One turn or mirror swaps these rows in pairs. Which row does each one swap with?
zezi: [-13 -24  28 -12  -6 -18 -20   6  41  -2  -7  12 -18   3 -22  33 -13 -35
   9  -4   7]
fip: [-20 -17  17   7  10  -6  17 -19 -41  -6  -6  24  23 -24 -32  -7 -22 -26
 -14  12  -5]
vizab: [ -2 -12  19 -12   5  -7   2  13  36   1   5   6 -25 -13  -1 -27  -7  10
  50   7   3]
teb: [-10 -36  -9  10  -9   0 -23  -1 -24 -21   0  18   2   7  -2 -30 -10 -42
 -15 -15  15]
ves: [-10 -21  44  11   4 -21   4  -8  21  11  -7   9 -21 -21 -25   5   7  29
  36  13  -2]
popi: [-11  18  34 -22  -2  -1  20   5  -6 -43  10  24   5 -12 -14  19  -1 -10
 -19   2   3]
nuvad: [ -9 -26  23 -23  -1 -22  -8  -7  32  -8   6  18 -17  -8 -20  15   0  43
 -17   8   1]
zesu: [  0  -4 -14  -6  -8 -11  19  -9 -36 -20  17  22  12  19 -14 -14  -1   0
 -19  16  25]
sib: [ -6 -24  25  -9  -9 -24 -14   6 -16   1  13  16 -26  -5  -6  59   1 -14
  -8   1   3]
nake: [-18   1  17  -5  20 -23  -5   6 -19 -14  16  28   9   2 -46   4 -20 -34
 -11  10  38]
fev: [ -7  -2  25  -3  28  -6  25 -15 -30  -6  -1  13  14 -14 -46  -8 -28  -6
  -1  20   1]
gage: [-11 -17  26   4   8 -23 -20  11 -15  -1  16  -4 -21 -20  -1 -11   2  57
  -1   5   1]
Dubu: [ -4  -3 -12  11   5 -34  -9   2  10  13 -14  25   3  17  29 -42 -16  -4
 -11 -14  24]
pomu: [ -6 -25   0  21  -4 -28  22  25  46   6  26  27 -21   2   6  -8  -6 -18
 -22   1  21]
dob: [  2  -7  21   9   3  -3  -2  28   5  -7  -1   7 -20 -10 -19  17  -2 -47
  41 -13  11]
beto: [-13 -22   6  22  -1  -9 -12  19 -29  15  20   6 -25 -10 -26  20  -5  33
 -30   7  13]
met: [ -3  15  26  -5   3 -11  -4   3  62   1   4  13 -16  -4 -22 -21   4 -38
  -9   2  -1]
felum: [  1 -16  -7   2   0 -13  -1  -4  65   0   0  15 -15   7  -9  13   9 -15
  15   0  -4]
vapo: [-28 -44   2  16   9  -4   1  -1 -24  25 -22   1  12 -17  -4 -30 -14 -34
 -11   0   5]
garu: [ -8 -14  17  13   9 -27 -22 -18 -13   4  -5  16   4  -5   8 -52 -35 -38
  -5 -11  12]
vumo: [-20 -16  34  21  12  10  15 -16  10 -39  -7  20  13 -17  -9  -3 -39 -13
   1   8  -8]
zusun: [ -6  -6   9  27  21 -10 -18  13  -4  39 -10 -12 -16   4  -1 -52 -24   3
  -4   9 -10]
nam: [ -6  35  39  43   4 -22  -1  -8  15 -13  26  16  -9 -28 -18   7   1 -11
  -2   9   8]
pako: [  5  19   3  -1 -13   6  30  -4   0  -4 -16  29   5 -11 -40  15 -11  -1
 -24  12 -19]
kos: [ -4  -5  20 -13  -9 -17   6  -9   4   4  26  -9 -27  -6  -8  44  29 -12
 -24   6  14]
Liru: [-19 -28 -23  43  17 -13  -8 -13   3  28  -2  -3  -1 -15  -1 -37 -16  -5
   3  -9   5]
suve: [-20 -17  -1 -23  -7 -30  -1 -12 -30 -29  17  23   9   9 -17  -8 -13 -15
 -11   0  35]
Zedad: [ -8 -21  44  39   0 -12  13 -20 -11   2  10  12 -19  -1  -4 -40   9  25
 -23   9   7]
zepep: [ -6  -2  16 -14  -1 -21 -10  10  57 -14   6  12 -12   1 -16 -25  -4 -16
 -44  12  12]
Dis: [ -5  28   3  -5  -1 -12  -7  16 -26  -4  13   3 -18 -10 -16  30  -8  10
  33   3   2]
nevar: [ -3 -11   5 -24  -4 -23 -13   7 -22   2   9   6 -23   0  13  46   1   3
 -29  -1   4]
Mab: [-12  32  37  14  -3 -15   1   3  28 -10 -11  24 -13 -25  14  13  18  11
 -13 -11 -17]
Kavis: [  4  -8  14  28 -13  -1 -10 -16 -20  -1  15  16 -12  -4  21 -16  35  -3
 -26  25 -18]
Dusub: [ -6   6  13 -17   3 -19   2  11 -41   7  -9   7 -12  -3  -8  23   1 -15
  43   2  -4]
sured: [-15 -10  -3  12 -14 -37   1 -25   3   7 -28  28  13  -9  19 -14   1   9
 -38 -11  10]
Nomu: [-14 -19   9  26  15  -9 -26  12  -3  41   5  -9 -26  -7   8 -49   9 -17
 -19  -1   0]
gik: [ -3  -7  37  18   7  -9  -4   4 -64   6   8   2 -23   8  -2   3  -9   7
 -12   1   3]
deta: [  2 -23  33 -20   8 -17  -8  25  29   1   7  13 -19 -12  13   4  17 -35
  29   6   6]
kizu: [ 16   4  26  17  20 -20 -17   5  22  22  -3   0 -52   9 -34 -27   2  -5
  12  17   7]
vogub: [-17 -17 -19  24  17  -6 -15   2  -2  21 -13 -19 -11   2  -8 -49 -24 -30
  -4  -4   6]
Bopeb: [ -3   2  10  18  15 -28  28 -11 -16  39 -32   8   6 -19  -8  -9 -15  20
 -17  -3  -3]
Vid: [ -9  11 -20  -8   5 -13  -8   9  23  -1  -9   8 -14 -29   7 -44  14 -16
 -41   1  10]
Miz: [ -3 -10   2 -29 -17   4 -10   6 -43  13   0   0 -25 -11   1  15   0 -31
   4  13 -12]
vekis: [-14  -6   0  27   9   3 -18   8   9  17  -7  22 -18 -11  -4 -35 -27  -4
  16   3 -46]
Duga: [-23  13  16  18  28  -3  -8 -32 -36   7  -4   5  15 -10 -37 -15  -5  -9
 -17  11 -13]
rebef: [ -1   2  12 -18   1 -16   6  23  67  -6   8   6 -13  -1  -1 -12  -1 -12
 -20   9  10]
goz: [ -5 -12  -4 -11   9  -9 -10  22  56  -3  -2  -5 -24  12 -13   2   6 -34
   8   4   9]
dovek: [ 19  26  21  -1  -6 -32  39 -10  11  -6 -21  26  12   3  -6  -9  -6   9
 -20   3  -1]
Dus: [ -5 -36  24  31   6  -8  -1  12 -11   2  -5   7 -21   9  37  34  -7  -7
 -12   0   3]
Nal: [ -3   1  19  24  18 -12 -10  24  -5  45 -17 -18 -29 -14  -4 -36  -5  -6
  -3  11 -15]

gage pairs with dovek
felum pairs with Liru
vumo pairs with Dus
kos pairs with Duga
pomu pairs with vekis
zezi pairs with vapo
deta pairs with garu

One turn or mirror swaps these rows in pairs. Which row does each one swap with?
fetof: [ 22 -27 -34  24 -17   8  33 -10 -18  25 -58 -15  10  -7   1 -14 -14  31
   7 -24 -15   8  30]
vime: [-20 -20  -1  -3 -11 -12  50  10 -16  42 -50 -19 -13  15  32 -48 -27  30
   0 -14 -20  11  16]
Nokof: [  0 -23   0  19  -8  -3  16 -23 -19  13 -31   1  19  -4 -12  -2 -28  39
   1 -14 -27  16  43]
vamab: [ 23 -30   1  29  -2   7  -9   2 -54  20  -1 -28 -22  25  16 -24  -4  48
   6  18 -41  11   1]
Gogem: [-13 -31   7  19  -6  19  51  31  -7  50 -18 -25 -29  16  26 -28 -34  32
 -10 -14 -17  32   3]
numor: [ 11 -28 -26  31 -10   5  31 -11 -34  19 -49 -12  25   8  -7  -7 -10  26
   3  -9 -47  15  37]
pokur: [-18 -20  -5  37  -8 -16  43   1 -35 -19 -17 -42 -49 -28   2 -13  -3  41
   6   6 -35  40  37]
taza: [ 19 -29  50  41 -16  -1   0  22 -17   9 -14 -17   4  39  19 -11  18  20
  25  -7 -34  26  25]
Fav: [-18  -5   0  20 -41  15  45   8 -10  -6 -38   8 -28 -11 -27 -28  30   7
  13  -9 -16  22  37]
Zus: [ 12 -27   4  35 -13 -13   0  -3 -47  34   6 -27 -19  -8   4 -50  13  43
 -19  -4 -39  23 -10]
Kamu: [ 24 -13  42  55 -23  12  -6  18 -28  -1 -13 -19 -29  14  18  -7  23  13
  25  -7 -31  26   8]
Mut: [ 24 -36   2  43 -13   1  -3  -8 -61  29  10 -18  -4   1  16 -37  -1  24
  -3  -5 -21  -1   1]
das: [ 21 -64  11  15 -39  -1  47   7 -24 -29   2  -6   8  -3  17 -20   2  19
  34   5 -11  43  -6]
Sopo: [  5 -40  31  38 -30   4   3  -8   0  18 -23 -28  -9   5 -38 -54   8  54
  28  13 -33  11  10]
Dil: [ 11 -63  18  18 -26   3  48   9 -14  -9 -10   1  14 -14  15 -27  30  22
  17  13 -17  16 -25]
nitan: [ 33  -4  44  29 -24  -2   6  14 -16   7  -3 -15 -17  29  20 -17  26  14
  22 -20 -31  35   9]
zigun: [  8 -47  20  22 -42  -7   1 -25 -34  25 -35 -16  -8  -2  17 -46 -19  35
  13   0 -56  44  21]
bek: [ 17 -13   8  14 -20  32  47   8 -25  -1 -42  15 -35   3 -31 -13   9   0
  23  -4 -26  22  34]
ros: [ 37  -5  43  41 -27  -5  14  24 -22   3  -6 -30 -10  16  19 -13  18  15
  31 -13 -33   6  17]
Tobut: [-20 -43 -12   8 -22  12  25  35 -38  20  19 -42   8   0   4  -9  20  41
  37   9 -12  35   8]
sig: [-18 -26  10   1  -5   6  60  16 -21  38 -29 -21 -33  16   9 -61 -38  30
   8 -13  -5  13  23]
vot: [  9 -50   5  35 -33 -17  53  19 -17 -16  -8 -14  32 -35   3 -17  13  20
   4   8 -17  13   0]
buzi: [ 30 -24  46  47   2  -2  12   8 -24   0  -4 -20  -5  29  24  -1   9  20
  29   1 -36  16  15]
godi: [ 27 -36  37  28 -22 -18   3  19 -17  11  -6 -24  -8  25  15   9  25   6
  16 -11 -45  19  18]
sebo: [-18 -23   7  -4 -32  -9  60  13 -13  45 -44 -16 -23   4  26 -40 -27  38
   6 -19 -21   8  10]
tun: [ 18 -65  -2  12 -33 -20  47  17 -15 -27   7 -14  -2 -28   9 -20  11  33
  12   5 -18  27  -6]
kiv: [ 15 -63  18  19 -23  -7  61  13  -9 -23   1   2  11 -14  11 -17   4  25
  12  15 -23  24 -10]
ris: [ 16 -58   7   9 -19   0  48   9 -19 -39 -11 -30  16  -7  11  -3  -1  20
  33  24 -31  22   3]
linu: [-18 -12   1  20 -21   6  36   4 -31 -14 -51   7 -39  -8 -26 -37  27   0
  30  11 -20   9  23]
Rosub: [  1 -42  40  44 -35  -7  37  25 -39   4 -45 -45   5 -17  35 -41 -10  36
  25  13 -18  43  27]
bub: [ -5 -28 -12   7  -7  -8  23   3 -38 -19 -19 -47 -50   5  -8 -21  12  31
  -7   2 -59  26  37]
Mosib: [-13 -40  21  25 -32   4  18  38  -2  -4 -42 -36 -12 -41 -14 -42  -6  43
   6  23 -12  -6   6]
Dugez: [  3 -43  22  37 -51   6  15 -22 -36  31 -46 -23  -4 -14  16 -48 -15  17
  11  -5 -49  31   3]
seru: [  5 -46  -4   9 -28  13  33  12 -11  30  11 -42   1   4   9 -27  31  49
  41  16  -2  40   8]
samus: [-12 -15   6   9 -16   7  63  22 -19  50 -35 -25 -16  21  16 -45 -29  23
  -2  -9  -2  21   3]
Dipo: [  5 -25   6  32 -26  10  44  12 -21  -4 -51  27 -44  -2 -22 -41   7  -2
  29   6 -17  25  29]
Tagu: [ 22 -25   9  43 -10  -5   6  15 -42  23  -5 -27 -15  10  21 -51  -1  26
   6   1 -19  11 -40]
gom: [ -2 -25 -10  12  -4  -1  48  21 -42 -15 -29 -54 -39  -9 -17 -19  11  45
 -12  -3 -46  20  27]
kagu: [-12 -34 -14  10 -14  -3  63   3 -15  40 -41 -32 -40   5  26 -26 -29  33
  -6 -19 -19   8  17]
lesu: [ 11 -10  -9  13 -22  24  27   3 -34 -10 -52   9 -32 -21 -31 -26  13  10
  21 -13 -16  10  26]
totiv: [-28 -34  -6  13 -19  -1  56  10 -22  51 -40 -27 -17   3  17 -56 -38  31
  11  -7 -25  15  17]
zinoz: [ -8 -34   4  46 -36   8  25  28 -15 -18 -31 -31 -20 -36 -26 -55  15  47
  10  24 -11  10  26]
forad: [ -2 -22  -7   7 -25  16  24  21   0   0 -31  21 -39   5 -19 -40  21   2
  42   1 -14  24  34]
kom: [ -1 -25  10  31 -21  35  34  21 -13 -10 -27  12 -26 -13 -36 -21  14  -9
  21  -5 -23  33  13]
didit: [ -3 -32 -27  15 -14   3  30   3 -35   3 -34 -13  36   7   8  -6 -19  31
  11  -2 -36   4  44]
tilaf: [ -1 -21  -6  14 -26  11  53   1 -43 -17 -35 -40 -52 -21  -9 -19  21  45
  -9 -23 -34   7  24]
Sipul: [-20 -37  13  34 -32  -1  23  29 -14 -22 -25 -42 -12 -30  -9 -37 -11  37
  17  35 -14 -11  25]
Fakaz: [-20 -35  -1  25 -14  18  43  24  -4  18  13 -33   5   7  19 -21  29  44
  41  15   5  30   9]
voluf: [-20 -47   4  25 -18   9  29  33 -18   6  11 -52  -2  16   4 -26  19  39
  49  14 -10  46  10]
tobe: [ 24 -22   4  47   1   1  -1   5 -54  21  13 -15 -19   2  10 -46  -7  27
  -2  13 -24  21 -16]
veno: [ -5 -18 -16  10   3  14  66  25 -17  45 -30 -29 -40   9  11 -25 -32  31
   9  -6 -22  26  22]
Mitu: [  7 -25  14  29 -10  17  46  19 -13   2 -46  20 -41 -13 -24 -36  31   2
  27   0 -32  20  14]
zekid: [ 23 -37  11  47  -2   6  -3  11 -39  15  19 -22 -31  20  16 -38  -5  39
  10   5 -17  -3  -4]
Nidu: [ -1 -38   4  10 -11   8  30  14 -15   6  16 -38  -2  17   3 -16  15  55
  39  25  -5  54   1]
tipib: [-17 -52   4  10 -22  18  35  15   9  17   7 -44  14   7  13 -14   7  48
  36   4   1  39  -1]
tuge: [  0 -22  20  15 -30   6  29  16 -22 -16 -61  11 -42 -14 -32 -37  11   0
  15   8 -25  10  30]
suvu: [ 16 -41  27  38 -40  -2  26 -17 -20  33 -37 -29  11   1  20 -59 -24  34
   0 -24 -42  30  23]
pipa: [  0 -11  -1  22 -27  10  27   2 -25   0 -52   5 -43 -21 -22 -38  22 -11
  30   7 -14   6  26]
vidin: [-23 -15  11   9 -24   5  52  26 -22  35 -22 -23 -33  30  36 -46 -25  13
   8 -16 -17  16  29]
siz: [-19  -6  -5  17  -5  -2  44  15  -3  47 -34 -25 -21  -4  29 -46 -16  23
   2 -34 -18  19  35]

numor pairs with gom
Sopo pairs with Rosub
pokur pairs with Nokof
tun pairs with Mut
zinoz pairs with suvu
buzi pairs with Nidu
vidin pairs with forad
bub pairs with didit
zekid pairs with das

